First come named turns, each shown by rows before and after it. For each pair of rows after them, which turns, in which order, take the first row to the second? The first pair is done for you.
turn kug:
[ -6  -8  10 -31  15 -34 -23  16 -18 -16   6  22 -31]  ->  [ 32  23  16 -18  10 -14  -4  -4 -44  -1 -22  17  -7]
[ -5  21  -3  13  -8   4  -5   2 -11  18   5 -28  -1]  ->  [  4  -1  26   1   1  12  12 -15  18  11  25  -5   3]
[ 11  -3  20  -1  12  14 -27 -19  18  31  -3  17  16]  ->  [-18  -5  -1   0   7  -8 -49   4  12  26   4   6   0]
turn fus:
[ 32  20   8  -1 -29  33  18 -41   7  -9  15 -17  22]  ->  [ 39  24  19  -3  18  20 -14 -37 -19  16 -15  29   6]
[ -2   6 -11   2 -13   0  -8   9   3 -19  -3 -15  -6]  ->  [  5  10  -5   6   1  -4  -8  17  -9 -15 -14   5 -10]
[ 23   8  28 -10  17  22   6 -18  -6  13 -18  16  51]  ->  [  5   4  17 -18   1  24  -7 -25  17  21  -3  -9  59]
[-14 -20 -10   5  -1 -13  12   3  20 -21  19   1 -13]  ->  [ -6 -18  -2   9  18 -19   9   7   3 -13   6  23 -20]
turn dizo:
[-49 -24 -26 -14 -10 -16  -7  13   5  -2  28 -24 -33]  ->  [ 21 -25  30  -2  17   8  57 -14  -9 -15   4  27 -16]
[ 16   7 -21   1  16  12   7 -13   8  11 -19  22  -8]  ->  [ -5   8 -35  -2   7   7 -14  -8  14  15 -12   3 -10]
[ 14 -10  17  17  -6  -5   3  11 -11 -21   2  -8  -4]  ->  [ 13  -6  11   9 -19   7  -6  -1   7  -8   6 -23   9]
[ -7   7  -3   9  18 -21  -9  23 -25  -3 -19  -9 -16]  ->  [ 24  16  20   3  10  11   6 -18  -4  14 -21 -10  21]
turn ket:
[ 27   0  14   6   2   9  15 -18   0  -1 -10   8  10]  ->  [-10 -11  -9  -2 -17  -1  -1  -5  20 -14  17 -19   0]
[ 28  21  -7  -4  10  10 -24  -2  -6  48 -44   2  -4]  ->  [ -8  15 -32  -7 -22   1 -34  11  11  34 -20 -37 -11]
[-44  -4 -34  -1   1 -12   2  30 -15 -10  15  -9 -15]  ->  [  2   7   1   7  34  -2  18  13 -40   7 -21  33  -6]
turn viteb:
[ -3   1 -10   3   6  -7 -21   6  -5  16  -6  -2  -6]  ->  [ -6  -2 -11  -3 -11   1 -17  -3  14   9   9 -18   3]
[ 13  17 -11  -5 -30  22  -6 -35  17  11   0 -35  24]  ->  [ 37  10  22  -7   1  23  10 -40  10  14 -11   8  19]
[ -6   0 -11   6  -7 -13 -11  12  -8   5   2 -13 -12]  ->  [  1 -10  -2   1 -17  -1   7  -4  11  -1  14 -16  -1]
[  7  -5  13  17  13 -19   2   0   3  11  -3  19   9]  ->  [ -7   1  -8  20   0 -26 -13  11  -4  16  -8   1   4]
Pairs:
(2 to 3 turns a pair)
[  9 -11  26  -5  24  -6  -7 -17  18   5   3  28  -2]  ->  [ 12  27  -6  20  -5  -3   6   3 -28   0 -21 -14   1]	fus dizo kug
[ -6  -7   2  -7  34 -20 -28  18 -18  12 -14  35 -24]  ->  [-24  -4 -12 -14  20 -16 -48  11  -3  22  -2  12 -15]	dizo dizo
[  8  11  -4  -5  -8  11 -12 -19  21  10   8 -14  19]  ->  [ 21  12   1   3 -15  16  12 -14  14  -4   7 -13  19]	fus fus fus
[ 19  12  13  11  13   8   8 -25 -12  24 -21 -10  13]  ->  [-10 -27  19  -3  12  -8  10 -14  27  -4  20   0  -3]	kug dizo fus
[ -1  23 -23  -4 -18   3 -32   9  11  30  -1 -57  18]  ->  [-16 -18   4 -19  31 -32 -42  31  19  14  12   4 -24]	viteb viteb kug
[-29  -9  -7  -8  -6  -5 -21  -3  12  12  21  -1   0]  ->  [-23  -5  -8   7   8 -19  -7  19 -20   2   1  13 -18]	dizo viteb
[-24  21 -24  -2 -12   5 -16  18  -3  17  -2 -18   2]  ->  [-15 -12   3  -8 -10  10  20  10  30 -15  27   3   3]	fus dizo kug
[-17  -5  -7 -17 -12  15 -19 -22  31   9  17 -10  15]  ->  [-14  -4   0 -11  27  -7 -32   2  -3  14  -9  32 -13]	fus fus dizo
[-11   4  -7 -33   1  19 -24 -40  42  45   6 -19  34]  ->  [-10 -10  -5  -2  49 -33  10  33 -35  -1 -20  43 -32]	kug dizo
[-17 -14  -8 -19  -1 -20 -33 -13  24   5  21 -16   0]  ->  [ -2 -29   9 -14  -4 -16   1 -11  29 -24  30  -4   0]	kug fus kug
[-24 -29   6 -11  34 -22 -30   3   1  10  12  17 -10]  ->  [ -1  10 -19  21 -19   2  21   3 -35 -10  -3 -40  14]	fus kug
[  3   7 -18  10 -22  -7  26  25 -21 -26  -3 -12   3]  ->  [ -1  10 -19  -9 -32  11 -10 -10  14   6   7 -29  26]	dizo fus fus
[  8  13   1  -9   6  15 -23 -32  16  17   2   1  15]  ->  [  8   6   0 -10  -6  17  -8 -32  26   5  11  -3  20]	dizo dizo fus
[-38 -10 -24  -2  -1 -27 -30  34  -5  -8  13 -16 -25]  ->  [ 13 -14  13   1 -27  13  45  -7  17 -36  26 -14  14]	fus viteb dizo
[-20  12 -25 -18  -5  -9 -57  -3  15  26   0 -15  11]  ->  [  5 -13  14  -5  35 -26 -10  19  -7 -16  -6  49 -19]	kug kug dizo
[-15 -15  -1 -16  32 -10 -32   2   0  12   7  11 -15]  ->  [ -4  -7  -5 -12 -12  15  -1 -18  20  -5  27 -28  13]	kug fus kug
[  2 -27   9   0 -14   3  19  -5  29 -23  17 -20  23]  ->  [-15 -21  -1 -13  -3  -1 -25  -8  33  11   8 -21  23]	viteb dizo
[  3  16   0   7  21 -12 -15  15 -34  12 -27  14 -15]  ->  [-10  19 -17   3  10 -14 -31  15 -25  19 -18  -4 -13]	dizo dizo
[ -4   8 -24   3 -41  30  -3 -14  -8   6   5 -30   8]  ->  [ 21  -3  16  -7   4  31  -8 -35  -5  26 -13  28   7]	viteb fus
[-18 -17  -9 -20   9 -16  17  17  21 -27   2  12  -2]  ->  [ 13   7  -7  -7  -5   7  39  -3   4 -15 -17  -4  21]	kug viteb viteb
[ 18   5  11   2   5   6  16 -10  -4   0  -8   9   3]  ->  [-11   0 -11   2   1 -15  -5  16  -9  -4   0  -4 -15]	dizo kug dizo
[-16  -1 -17  10  -5  -8   9  15 -16 -17  -5   2 -18]  ->  [  0 -20  11  -5  -3   6  17 -15  19 -15  11  13  -2]	fus viteb viteb
[ -5  13  -8  -4 -13   7 -22 -14  10  19  -9 -22  13]  ->  [ -8 -13   5 -10 -15   4   3 -12  29  -9  15 -14   6]	dizo fus viteb
[ 10  14   1 -10  18  12 -33  -5 -26  47 -24   3  -5]  ->  [ 31  15  12   6  13  16  12   4 -45  18 -30   9  -5]	fus fus
[-20  18 -23 -22  -7 -13 -47   9  -1  16   1 -24 -11]  ->  [ -5  24 -13 -19  11 -11 -46   8 -18  25 -17  -6 -11]	kug viteb dizo
[ -5  26 -15  -4  14 -11 -35  -5 -28  23 -33   5 -12]  ->  [  6   9   6 -15 -23  23   0 -42  29   3   8 -18  25]	viteb kug
[ 16 -43   8  -9  30  29  12   8 -17   4  -3  19   1]  ->  [-14 -46 -12 -17  21  19 -18  14   0  12  11   3  -5]	viteb dizo kug
[ 14  -6   3  -1 -25  16  23 -12  10 -17  10 -16  11]  ->  [ 24   4  11  -8  -4  21  -5 -27   9  19  -9   1  16]	dizo fus dizo
[ -8 -14   4  -6 -13   1  10   6  24 -13  26 -11  -5]  ->  [ -3 -14  12  -7  20 -11  -8  10   7   4   8  22 -19]	dizo fus
[ 14  13   0   8   0   5  -8 -12 -19  22 -18  -5  12]  ->  [ 15  -8  13  11  15  -8  15   4 -19  -4  -9  19  -4]	ket dizo
[  0 -15   9 -11  36   5  -5  27   2   6   6  16 -21]  ->  [  3 -14   5  -5  29   3   9  33  -9  -7   4  13 -23]	fus dizo viteb
[-12 -13   3  -6  10 -15  42  21  -1 -33  18   8 -14]  ->  [  6  -5  24 -23  31   7   8 -23  25  15   4  27  11]	fus dizo
[  0  -4  18 -11  21  -7  -6   1  10   3   6  17  -6]  ->  [-12   0  -1   1 -10  -7  11  12   7 -15  15 -18  -4]	viteb fus
[ 29  19  23   4   9  14  24 -25 -16  10 -13  14  22]  ->  [ 13  15  17 -10  -9  23   8 -40  13  20   6  -8  32]	dizo kug
[ -2 -12   8   7   2 -16  22   9 -12 -23   4  19 -14]  ->  [  0 -12   7  -1 -16   3  24 -12   8 -23  18  -2   3]	fus fus dizo
